In the data rows, 128 means zero.
Some points:
[149  68 137 160 113 133 169 179 146 137 182 145 110  58 121 139 136 166
 164 116 142 107 139 150 108 137 107  99 154 155 151 136  86 107 120 122
  96 115 136 153 154  91 133 132  78  96 132 141 136 130 111 125 174  78
  62 121 169 179 131 145 163 105 126 145]
[166 162 162 128 146  87 127 113 172 129  89  69 107 129 109 107 111 158
 146 101 142 192  95 137 157 146 129 139 115 128 107 140  80 103  96 109
 106  44 111 131  83 127 151 125 152 143  94 109  98 200 110 137 107 157
 125  54 100 112 148 132 150 180 212 175]
[175 166 141 125 125 150  92 116 156 150 152 158 133 112 112 103  74 109
 159 143 157 171 182 190 173 184 154 132 110  89 119 135 156 134 165 160
 114 186 135 189 191 132 107  75 122 135 141 138 136  92 110  97  83  57
 130 107  77 100 108 154 163 150 144 147]
[128 140 178 165  77 129 113 111 117 137 178 161 158 194 196 167 102 144
 176 161 122 102 141 102 139  89 113  94 161 161  96 137 134 130 126 102
 151 122  79 138 205 136 136 149 145 144 153 100 141 147 190 141 130 102
 124 114 135 145 124 107 110 158 135 117]
[146 151 102 157 137 173 128 153 191 166 136 180 171 146 149 110  96 130
 145 117  39 172 103 115 148 156 150 146 127 133 145 110  50  71  94 112
 131 131 108 127  80 181 121 133 147 157 170 188 123 151 147 136 174 136
 159 127 151 160 112 129 139  90 148 147]
[ 83  89  51 103 116  79 129 160 145 110 123 118 109 125  67 175 160 155
 163 185 110 115 125 127 159 172 147 107 128 116 168 193 190 141 139 139
 112 115 176  82 102  87  70 127 134 146 159 143 125 128 148  59 118 125
 121  55  84 122 124  49  87 162 127  83]
[124  57 127 112 173 138 136 142 105 193 136 174 114  90 138 135 118 111
 192 186 150 137 135 117 118 108 126 101 113 100  94 127  94 118 139 132
 137  97 114 145 113 189 129 130 179 106 141 110  83 147  82  94 120 158
 129 139  83  80 153 166 146 139  98 112]
[208 145  83 117 140 210 203 113 114  97  91  87 136 164  98 198 107 133
 145 163 143 101 151 195 114 156  97 152 175 113 163 125 173 126 162 116
 112  80 114 116 113 138 128 155 154  94 179 158  89 109 118 162 132 125
 204 100 178 110 137  86 104 153 137 137]
[155 116 121  90  76 122 124  73 105 106 117  96 102 128 124  87 120 132
 142  91 156 130 114 149 139  99 109  91 121  60 142 175  96  80 168 167
 156 162 136 145 155 114 124 169 146  87  86 120 132 171 163 113 159 121
 145 150 117 120  93 106  47  70  97 106]
[140 149 116 150 159 142 192 151 142  73 100 201 173 158 145 162 201 108
  56 119 132 148 101 155 108 171 166 113 162 160 199 173 134 125 189 166
  85  98 117 101 122 134 131 187 133 156 143  53  83 152 146 114 112 112
  79 136 122 123 138 182 116 160 118 114]
[126 115 195 159 141 161 159 165 117 145 117  75 188 162  99  66 108 136
 135 135 126  83 196 105 100 119 184 119 101 149 164 106 151  99 123 138
 145 156 121 140 140 115 155 111  92 179 171 136 128 118 150 129 189 210
  88 112 114 119 118  78  89 130 118 141]
[ 77 150 195 152 169 120 126 115  58 129 127  65 122 148 117 103  95 152
 132 118 106 117 175  32 131 158 108 125 151 142 132 181 155 103 166 123
 100 120 122 119 143 162 101 142  81 120 119 154 135 144 130  83 116 116
 117 184 173 108 157 177 149 151 173 109]
[117 137 118 153 169 112 163 113 166 192  98  58 102 172 120 104 162  91
 119 124 186 137 154  94 149 128 141 152 118 127 135 139  96  97 138 130
 208 139  63 113  72 131 106  90 129  99 111 129 114  72 125 182  93  66
  59 144 120 157 112 105  96 126  87  83]
[148 108 107 156  79 104 114 155 186 139 125 100  82 126 175  64 125 111
 120 147 162 143 121 132  51  78  77 121 163 191 157 105 224  99  99 118
 107 121 177 169 115 175 162 155 125 141 130 148 188 136 136 137 105 128
 149 140 132 129 145 147 140 118 143 145]
[119 137 115  90 130 137 127 171 128 109 117 144 109 102 137 118  81  66
 123  87  90 123 186 120 128  88 125  72 117 149 171 141 103 132  75  81
 123  77  68 139 163  68  97 152 140 164 132 113 174  90 113  94 115 115
 196 165 114 109 115 117 136 153 125 130]
[125  72 125  83 105  80 136 123 144 122 108 125 129 142 133  96 131 202
 143  60 161 100 141 144 189 173 171 162 155 169 131 124 143 172 127 128
 158 181 131 102 159 103  67 112 186 136 140  98  78 123 146 122 120 142
 177 193 173 116 122 134 180 124 105 138]
[141 101 126 117 104  78 127 109  91 148 175 147 120 108 180 182  95  67
  53 145 142 141 199 164 138 161 144 165  91 159 141  54 112 137 137 151
  98 102 117 120  81 108 122 113 143 141 102 155 113 200 164 138 148  91
 144 145 136  85 118 119  94  85 135 113]
[ 97 135 104 110 111 116  93 138 130 152 125 113 126 157 135 181 188 149
 145  89 192 187 147 132 114 127  93 103 100  99  63  86 136  78  94 179
 140 166 133 133 101 102 119 158 107  85 120  99 154 139 157 138 170 153
 180 156 156 157  95 152 175 180 124 107]
[ 44 138 118 151 123 123 122  77 121 130 160 142 139  93  33 158  93  83
  91 141 132  75 106 201 126  87 115 139 157 171 158 158 165 103 152 113
 157 159 161 135  79  91 134 156 194 131 168 149 109 119 137 111 122 161
 140 125 145 164 158 162 123 120 164 107]
[110 127 208 123 197 173 158 122 166 157 113 118 132 106  95 134 115 151
  91 134 155 193 117 126 185 131  94 138  46 129  92 141 177 182  82  99
  95  95 159 117 128 185 161 170 148 148 115 120  88  81 152 179 104 129
  86 147 106 135 107  70 159 101  76 108]
[166 159 121 114 118 139 153 115 122 131 130 149  94  77 101 141 103 106
 144  94 130 160  90  64  85  96 152 156 113 162 137 123 175 120 101 160
 131 153 123 155 179 138  78  64 121 100 101 106  73 167 115 103 154  78
 152 110 130 173 174 111  91 125 113 100]
[112  87 100  94 144 166  89 143  91  95 101 101 159 171 157 154  97 115
 117  86 112 182  87 115 116  65 171 126 179 136  73 125  43 159 129 131
 121 144 241 157 101 110 187  99 124 126 138 120 124  94 135 134  75  88
 116 151 136 153 133 101 122 193 109 135]
[128 151  89 140 195 104  99  92 142 135 146 122 143 159 135 161 119 189
 131 180 174 134 113 151  80 132 120 110 130 180 153 106  88 112  78 128
 143 154 110  92 194 100 191 149 106 125 145 128 129 115  99  94 109 133
 186 163 144  65 140 117 141  65 101 107]
[ 98  93  83 157 104  96 115 159 137 128  55 105 185 113 118  93 106  97
  85 162 111 119 101 127 114 141 152 185 171  96  53 153 152 149 111 189
 171  73 113 159 169 149 173 151 153  98 106 122 186 147  66 134 139 120
  97 127 142 147  89 111 140 123 141 161]
[144 158 150 177  84 117 142 118 140 131 160 113 115 127 101 146 203 122
  61 103 109 105 107 124 134 118 118 137 140 119 123  79  88  83  92 139
 138 141 168 113 168 198 136  88 167 112 125 102 131  78  50  80  96 131
 154 141 101 134  58  82 120 164 172 197]
[178 154 123 206 170 113 151 128 123 120 157 136 106  99 114 154 191 190
 162  88  61 160 151 146 134 128 126 150 163  92 117 156 154 224 130 157
 128  99 114 179  76  91 157 148 127 186 142 160 125 132 146 157 119 174
 125 170 103 119 136 161  53 143 117 103]
[138 149 123 211 144 124 121 111  83 100  88 151 132 167 109  94  92 156
 120  99 158 119  97  68  78 137 130 106  70 104  97  94 115 198 156 125
 102 154 134  93 102 105 116 157 192 112 102 150 150  94 143  98 174 113
 150  83 118 143 124 150 170 129 115 161]
[112 114 112 106 132 159 113  91 169 139 184 107 149 173 156 120 114 133
 111 152 136 116 181  53 116 121 188 167 129  85 117  78 145 124 173  73
 102 118 137 147 134 105 113 153 100 147  96  60 128  91  57 113 154 182
 109 119 139 151 170 163 124  73 122 108]
[128 104 127 135 142 111  92 126 101  99  54 113 118 163 185 169 158 109
 116  89  86 120 157 164 106 102 120  97 119 135 102 198 150 152  71  57
 129 159 136 125 131 111  74  69  93  80 103 131  91 113 103 116 164 147
  86  98 111  94 110 162 107  62 123 126]
[131  82 127 146 113 106 116  76 169  56 101 173 168 144  66 161 150 116
 120 154 109 118 110 151 143 129 159 112  91  98 173 130 119 127 114 136
  71  88 150 105 159 168  96 125 100  93 134 172 161 110 166 188 107 161
 126 149 119 138 230 206  85 173  95 106]
[ 99 128 144  93  95 156 122 164 114 181 129 139  92 136 144  99 144 156
 180 132  76  86 110 137 126 150 133 151 117 168 113 140  95 132 150 179
  96 132 152 121  92  85  82 172 104 121  60  91 131  80 151 183 113 126
 138 136  81 111 137 140  76  50 165 200]
[ 85 146 122 134  91 217 102 150 117 119 161  83  69  88 138 116 126 122
 115 127 114  96  99 141 138 182 178  59 124 116 148 129 112 143 145 114
 160 127  94 121 115 145 164  66 119  98 109  96 193 185 115 114 102 130
 213 132 131 141  87 146 121 121  91  97]
[ 93 136  91  91 102 145 157 146  85 129 127 121 135 113 153  93 153 186
 102  76  80 141 118 172 157  91  50 153 140 150 116  52 123  99 155 113
  87 129  67 130 161 143 111 133 126 153 126 171 182 158 114 128 113 120
  86  81  87 126 150 123 146 122 100  77]
[174 113 120  94 182 104 130 123 119 156 176 184 164 144 166 124 118  99
 118  86 135  17  43 136 180 180  84  68 102 115  95 116 174 130  99 108
 130 155 128 124 112 129 152 142 121 135 108 141 160 149 104  94 108 132
 108 123 136 132 160 108 119 142 123 138]
[162 111  62  83 139 143 105  90 114 142 136 107  78  99 142  95 140 120
  86 156  93  77 135 125  92 121 102 146  91  76 121 155 110 111  88 116
 116 154 127 121 161 138 157 104 112 201 208 111  77 132 197 136 105 121
  83 106 163 150 150 173 168 152 159 152]
[115 129 181 108 119 125 125 108 174 129 116 153  81 117 151 178  91 121
 102 116  86 110 133 117 104  92  94 121 122 144 141 152 114 149 196 199
 192 153 121  94 114 157 157 130  55 156  93 182 123 108 100 165 163 152
 121  90 135  82 115 105 207 161 149 146]
[128 115 178 164 125  97  96 160  85  56 128 138 168  57 137 100 154  68
 171 151 111 180 134  96 146 149  77 174 163  92 147  83 107 106  99 119
 192 176 162 108  98 112 136 116 140 112  87 103 122 131 130 164  65 134
 166  51 156 148  93 102 119 117 117  97]
[110 144 144  97  74 120 116 119 105 144 182 168 131  99 115  94 114 126
 133 150 171 143  82 129 107 131 142 173 189 105 115 167 165 134  93  70
  91 147  95  67 108 117 144 101  98 101 117 122 127 113 156 188 213 135
 117 157  86  53 105 127 162 173 152 121]
[135 177 142 108 183 125  63 111 104 123 128 160 114 129 120  88 146 117
 139 191 147 136 158 133 169  49 112 138 139 150 129 111 134 171 199 112
 119  93 126 120 112 113  98  83  70 115 143 100 160 162 142 103 162 162
 107 165 160 200 112  69 155  95 114 209]
[106 205 155  61  76  89 175 190 127  85  94 122 157 125 127 151 178 119
 169 162 176 129  90  85 121 141 161 122  65  96 124  88 102 161 150 109
 169 106 142 175 134 138 144 127 154 142 170 190 122 112  95 139  96  99
  65 157 155 129 131 149 129  83 150 118]
Along one direction, these points spread out more than along any other. Take the direction at right angles to it along which they spread out most. Go by this last direction. For each point below, how far along it does it lie, from 0 to 99? 50 is the average, and the first point above lies past it. One standard deviation of the points above along it is 16.
[174 113 120  94 182 104 130 123 119 156 176 184 164 144 166 124 118  99
 118  86 135  17  43 136 180 180  84  68 102 115  95 116 174 130  99 108
 130 155 128 124 112 129 152 142 121 135 108 141 160 149 104  94 108 132
 108 123 136 132 160 108 119 142 123 138] 60
[155 116 121  90  76 122 124  73 105 106 117  96 102 128 124  87 120 132
 142  91 156 130 114 149 139  99 109  91 121  60 142 175  96  80 168 167
 156 162 136 145 155 114 124 169 146  87  86 120 132 171 163 113 159 121
 145 150 117 120  93 106  47  70  97 106] 65
[175 166 141 125 125 150  92 116 156 150 152 158 133 112 112 103  74 109
 159 143 157 171 182 190 173 184 154 132 110  89 119 135 156 134 165 160
 114 186 135 189 191 132 107  75 122 135 141 138 136  92 110  97  83  57
 130 107  77 100 108 154 163 150 144 147] 51
[140 149 116 150 159 142 192 151 142  73 100 201 173 158 145 162 201 108
  56 119 132 148 101 155 108 171 166 113 162 160 199 173 134 125 189 166
  85  98 117 101 122 134 131 187 133 156 143  53  83 152 146 114 112 112
  79 136 122 123 138 182 116 160 118 114] 39
[162 111  62  83 139 143 105  90 114 142 136 107  78  99 142  95 140 120
  86 156  93  77 135 125  92 121 102 146  91  76 121 155 110 111  88 116
 116 154 127 121 161 138 157 104 112 201 208 111  77 132 197 136 105 121
  83 106 163 150 150 173 168 152 159 152] 58
[148 108 107 156  79 104 114 155 186 139 125 100  82 126 175  64 125 111
 120 147 162 143 121 132  51  78  77 121 163 191 157 105 224  99  99 118
 107 121 177 169 115 175 162 155 125 141 130 148 188 136 136 137 105 128
 149 140 132 129 145 147 140 118 143 145] 59
[119 137 115  90 130 137 127 171 128 109 117 144 109 102 137 118  81  66
 123  87  90 123 186 120 128  88 125  72 117 149 171 141 103 132  75  81
 123  77  68 139 163  68  97 152 140 164 132 113 174  90 113  94 115 115
 196 165 114 109 115 117 136 153 125 130] 72
[149  68 137 160 113 133 169 179 146 137 182 145 110  58 121 139 136 166
 164 116 142 107 139 150 108 137 107  99 154 155 151 136  86 107 120 122
  96 115 136 153 154  91 133 132  78  96 132 141 136 130 111 125 174  78
  62 121 169 179 131 145 163 105 126 145] 63
[ 97 135 104 110 111 116  93 138 130 152 125 113 126 157 135 181 188 149
 145  89 192 187 147 132 114 127  93 103 100  99  63  86 136  78  94 179
 140 166 133 133 101 102 119 158 107  85 120  99 154 139 157 138 170 153
 180 156 156 157  95 152 175 180 124 107] 50
[126 115 195 159 141 161 159 165 117 145 117  75 188 162  99  66 108 136
 135 135 126  83 196 105 100 119 184 119 101 149 164 106 151  99 123 138
 145 156 121 140 140 115 155 111  92 179 171 136 128 118 150 129 189 210
  88 112 114 119 118  78  89 130 118 141] 56
[135 177 142 108 183 125  63 111 104 123 128 160 114 129 120  88 146 117
 139 191 147 136 158 133 169  49 112 138 139 150 129 111 134 171 199 112
 119  93 126 120 112 113  98  83  70 115 143 100 160 162 142 103 162 162
 107 165 160 200 112  69 155  95 114 209] 63
[ 44 138 118 151 123 123 122  77 121 130 160 142 139  93  33 158  93  83
  91 141 132  75 106 201 126  87 115 139 157 171 158 158 165 103 152 113
 157 159 161 135  79  91 134 156 194 131 168 149 109 119 137 111 122 161
 140 125 145 164 158 162 123 120 164 107] 63
[110 144 144  97  74 120 116 119 105 144 182 168 131  99 115  94 114 126
 133 150 171 143  82 129 107 131 142 173 189 105 115 167 165 134  93  70
  91 147  95  67 108 117 144 101  98 101 117 122 127 113 156 188 213 135
 117 157  86  53 105 127 162 173 152 121] 64
[166 162 162 128 146  87 127 113 172 129  89  69 107 129 109 107 111 158
 146 101 142 192  95 137 157 146 129 139 115 128 107 140  80 103  96 109
 106  44 111 131  83 127 151 125 152 143  94 109  98 200 110 137 107 157
 125  54 100 112 148 132 150 180 212 175] 17
